rotation ticks, each row followed by its count of ticks:
The counts run from 0 to 300.
[-10   7   2  17 -18  22 -17   4 -33  10  -2 -22 -31  -9  15  10   1  -7
   1   1  -8 -35  -4  23  20 -17  20 -31   1  31 -13  41   8  -3  36 -15
  -8  20  26] : 10
[ 11  10   5  -1 -21 -10   5  -7  -9  -2 -12  18  12 -34 -20 -22  31  29
 -18  -7 -33 -28  17   1 -16 -15 -41   0  23 -21  -9  23  -9   0 -12  -8
  -1   8  48] : 129
[ 38 -17   9  31 -20  19 -11  -6 -15  -4 -10  15   3 -19  36 -18  11  -6
  12  14   5 -42   3   8  -6 -28 -19 -21   2  13   2  26   7 -25  39 -25
  15 -11  21] : 296
[-13  12   0  28 -13  21 -33   0 -18  12  -3 -27 -19   9 -14 -17 -15  14
  -7  21 -14 -32 -23  18  -6  -4  -4 -36  35  10  15  43  -3  24  18 -20
   9  11   5] : 265
[  1 -16  16  27 -45 -14  -8  11   6  26 -13 -33 -16 -14  32  -9  19 -12
 -15 -20 -30 -25 -13  19 -14 -41  -5  -2   3  19  -1  11   2 -11  -6   2
 -35 -12  14] : 6
[-23  16 -14  20 -16  -2 -16   3   2  -6  11 -28   7 -17 -12 -15  -5  -9
  -1  -4 -24  23 -25  38 -42 -14   0  -9  11   0  37  28  -9  14  -4 -11
  36  31  19] : 195
[ -8  13  35   2 -28   0  -8   1 -13  -3   5  10 -35   8   8   9  14  21
 -11  -1 -12 -29   8  49  13 -35  -8 -23   6   0  -5  32  14  -9  -7  31
 -15  -2  25] : 237
[ 10  14  52  39 -15 -14 -25   5 -25   8   9  27 -16  -6  37 -14  18  10
   5   9  -8 -26   3   2  16  -8  -6 -23  -9  18  -5  18  -3 -34   7   5
  32   3  10] : 78
[  4  -2 -21  -5  19  14  19   5  14  -2  14   2  19 -46  35  30  44   3
   8 -28 -38   2   4   6 -27 -22  -9 -12  33  10  35  13 -15  -4  -8   2
  21 -11   7] : 162
[-33  -3  -9  12 -33   4  -5 -11  29  26 -28 -23  -1 -37  36 -16   5  -6
   6  14 -20  37 -11  -3  14  24   3 -21   7  13 -19   2 -15 -11  21   9
  10  23   5] : 281
[ -2 -29  11   8   4   8  -3  12 -13  13 -36  -2 -13 -17  16 -25  17 -13
  19  -7 -37 -20 -33 -20 -13 -22   2  13  32  21   6   9 -19 -15  12 -31
  28   7  27] : 134
[-32   1 -11  37  -9   8  13 -16  -5  -8 -27  16  18 -16  14  -1  51  -8
   9  33 -21 -22 -19   2   3  -4 -18   4 -21   8  -1  11  12 -16   4  11
  12  43  19] : 187
[ -5 -15   1  32 -17  13 -14 -12  -7 -15   4  -5 -14  -7  25 -10 -19 -11
   6  21  27 -12   4  18  49 -30 -58 -13   8 -13 -16  20  -5 -15  18  -1
   6   9   7] : 208
[-41  -3   7  10 -23  -1  13  -5  23   3 -26  22  11  11  23  -7  40  11
  -2  35 -41  -6 -25  11  -6 -10 -40 -11   6  -8   5   2  11 -23 -26  27
  -1  -7  -5] : 184
[ 15 -11  23  17 -19  -5  24  27 -25  -5  15   8 -15 -26  37 -10  14  26
  13 -20 -21  -3   7  21 -19 -28 -30 -14  32  15  29   2  -6  -1  -8  13
  17 -29  -8] : 74
[ -2  -4  13  -8 -47  12  14  13   2   0 -19  10 -21 -28  20 -14  -4   3
  10   8 -36 -20  -3   3 -63 -25 -12  -6  17  10  33  13   8  -4  12   2
   4 -24  15] : 292
[  0  -2  48   1 -16   4   8  29  28 -13   7  22 -25  -2  19   5  13 -15
  -5 -15   2  17  -9   4  -1 -25 -43 -10  41 -16 -32  -6  -8 -27  -5   7
  12  -3  14] : 112
[-29 -14   2   6 -32 -16  13  -2 -21  12 -13 -13  -8 -23  21   7   4  -3
  -5  -8 -33   0 -18 -34 -40 -16 -22  22   9  -7   1  -6 -30 -27  -7  18
  10   9  41] : 222
[ 17  22 -20   5 -32  10 -10 -30  26  -6   3 -10   8 -40 -21   0   7  13
  12 -18   3  23  23   7 -20 -15 -14 -17   9 -12  23  45   0  -1  17   7
  -6  10  41] : 287
[ -4 -10   3  36 -18   9  11  20  16  30   4 -23  -9 -46  11   8   8 -22
   5 -11   4 -26   6 -27 -14 -29 -21 -21  19   4 -21  26 -20   7   3 -14
 -31  14  18] : 260
[  7 -12  15   8 -40  17  10   7 -11  -7 -21   6 -24 -25  20 -23  10   1
   8  11 -28 -27  -7  -3 -53 -30 -17  -4   9  14  34  19  14  -9  19 -11
   0 -20   5] : 293
[ -1  -7 -58   6 -25  29 -31 -24   8 -10   0  -8  20  -3   8 -23   0   6
 -33  10 -48  -1  -7   2   3  -6 -28 -11   1   5   5  27  -1 -34  12  -4
  16  10  -4] : 156
[ -5  18 -54 -12  -8  26 -30 -21   8 -19   6   2  31 -22  15   6   8  13
 -21  13 -43 -17   0  18   6   4 -13 -20   9   6   8  25  -7 -15  20  -4
  30   8  18] : 158
[ 10 -23   5  56 -11  24 -12 -22 -10  -8 -18 -14  -3  16  11 -21  14  15
   4  11  -1  12 -22  33  29   7 -25 -23  27  13   6  13   4   6  37   1
  33  19 -10] : 48
[ -5  -4  -2  -6  -1  40  -9  11   7  19  17 -16 -24  12   7  -1  -6  22
  -3 -21   0  28 -19  21   5 -25   0 -53  38   3   0  42  -9 -28  -3  13
   4 -17  -6] : 15
[  0  -4 -33  20 -23   9  19  40 -21  12  20 -27  11 -16   4 -13   0   1
  -5 -19 -24   8  -5  28   5 -14 -15 -40  22  21 -33  17  -7   0   1 -30
  12  13  19] : 102
[ -3 -10  38  -5  13  22  13  -2  26  22 -23  18  -5   4  11   3  19  31
  14   0  -1  19 -18  15   0 -10 -16 -41  53 -16  -2  18 -13 -11  -3  13
  12 -28  10] : 271
[ -9   3  11 -22 -52   9  14  13  14   3 -11   7 -14 -32  14  -7 -15   7
  13   4 -35  -5   6   3 -53 -26 -14 -13  19   3  27  15   2   1   4   7
  -2 -24  24] : 291
[ -7  29  18  17 -11   1  -4  -2   0   3 -13  -7 -15 -20 -13  -7  35  21
  11   5 -24 -24 -14  -3 -51  -3  -8 -25  31   5  40  42   8  21  -3 -18
  -9  -8   8] : 37
[-21  33  -1   3 -21  -5 -10  12  22  17  -2 -23  -6 -32   4  -5  10  19
  -4   5 -31  -1  -9   1 -43   9  -4 -34  36   4  25  30  -8  28 -13  -9
  -5 -15   1] : 35
[ 19  -9  38  31 -22 -12  10  20 -29   2  13   9 -18 -16  39 -22  22  25
   5 -16 -19  -9   4  18 -17 -25 -28 -17  18  15  25   2   1 -12 -12   7
  16 -24 -12] : 75
[-11   7  25  31  -8   5  -3   5 -33   8  17   9 -22  -1  30  19  -7  -6
  28  -5  -2   9   5 -35  28   3  -7 -24  13  17 -18  14 -21 -30  24   1
  35  27  20] : 81
[ -2  -2  15 -12 -14  -6  13  12  -7  16 -27  21   7 -34   9 -21  17  10
  -5   2 -44 -33   7  -7 -16  -9 -23  -5  29 -10 -24  10 -20  -6  -1 -23
  12   0  53] : 131
[-43   2   6  19 -20   4   5 -12  10  -3 -29  21  13   4  20 -10  50   5
   1  40 -39 -14 -33   9  -7  -7 -29  -2  -6   1   7   4  18 -21 -18  21
   7  13   1] : 185
[ 11  13  -3   6 -20  -6  -1 -10  -9 -15  -6   9   2 -29 -27 -26  34  35
 -14 -13 -29 -24  11  -4 -15 -16 -44   6  26 -20   9  27  -6   3 -18  -3
  -1  10  38] : 128
[-20  -3  22 -10  -8  -8  -6  -6   2 -10  -9 -19 -42 -11  20   5  12   8
  12 -25 -38  39   2  36  21  -7  -9 -11  47  17  24   8  -5  15   5  13
   9   0 -12] : 143
[ -9 -13  22 -15  -8  -3  11  18  -8  21 -35  18   0 -33  16 -21  13  -2
   4   2 -49 -28  -8 -13 -15 -10 -10  -2  30   3 -17   5 -23  -8   2 -25
  18  -1  47] : 132
[-23 -28 -35  -3 -30  39   8  -7   1   3  -2  -2 -18  -8  14 -13  -7 -12
   0  -3 -41  16  -2 -36   3 -24 -30  -2   3  11  -1  15  -8 -43   7  11
  -4  21  -6] : 153
[  1  -6  25  -2  13  22  16  -6   8  16 -18  12  -6   0   7  10  21  32
  16  -3   6  18  -9  17   3  -4 -20 -48  61 -17  -4  28 -10  -3   5  -4
   6 -27  12] : 270
[  5 -16 -14  34 -28 -19 -26 -23 -24   5 -20 -38   9  -7  19  -6  16 -18
 -19   0 -24 -13 -28  -7 -25 -11 -18  15   0   1   1  10 -12 -29  13 -21
   0   5  38] : 225
[ -3  -1 -34  34 -33  15  16  31 -28  -5  12 -20   6 -16  -4   0   6  -6
   7 -13 -16 -26  -2  11  13 -23 -15 -16   4  28 -28  17   3   9   8 -11
   3  39  35] : 100
[ -6 -23  16  41 -32   9   9 -27  14   2 -24   1   0 -20  22  -3  23  -1
 -12  10  -2  11   8   1  24  10 -32  -5   8  -5 -35  -4  -8 -11  34  27
   1  35  16] : 278
[-17 -21  -6  22 -28 -18   1  -8 -27  11 -16 -24 -10 -14  24   0  10 -13
 -13  -4 -35  -7 -24 -30 -42 -14 -24  22   9  -7  10  -3 -22 -28  -3   4
   5   8  33] : 223
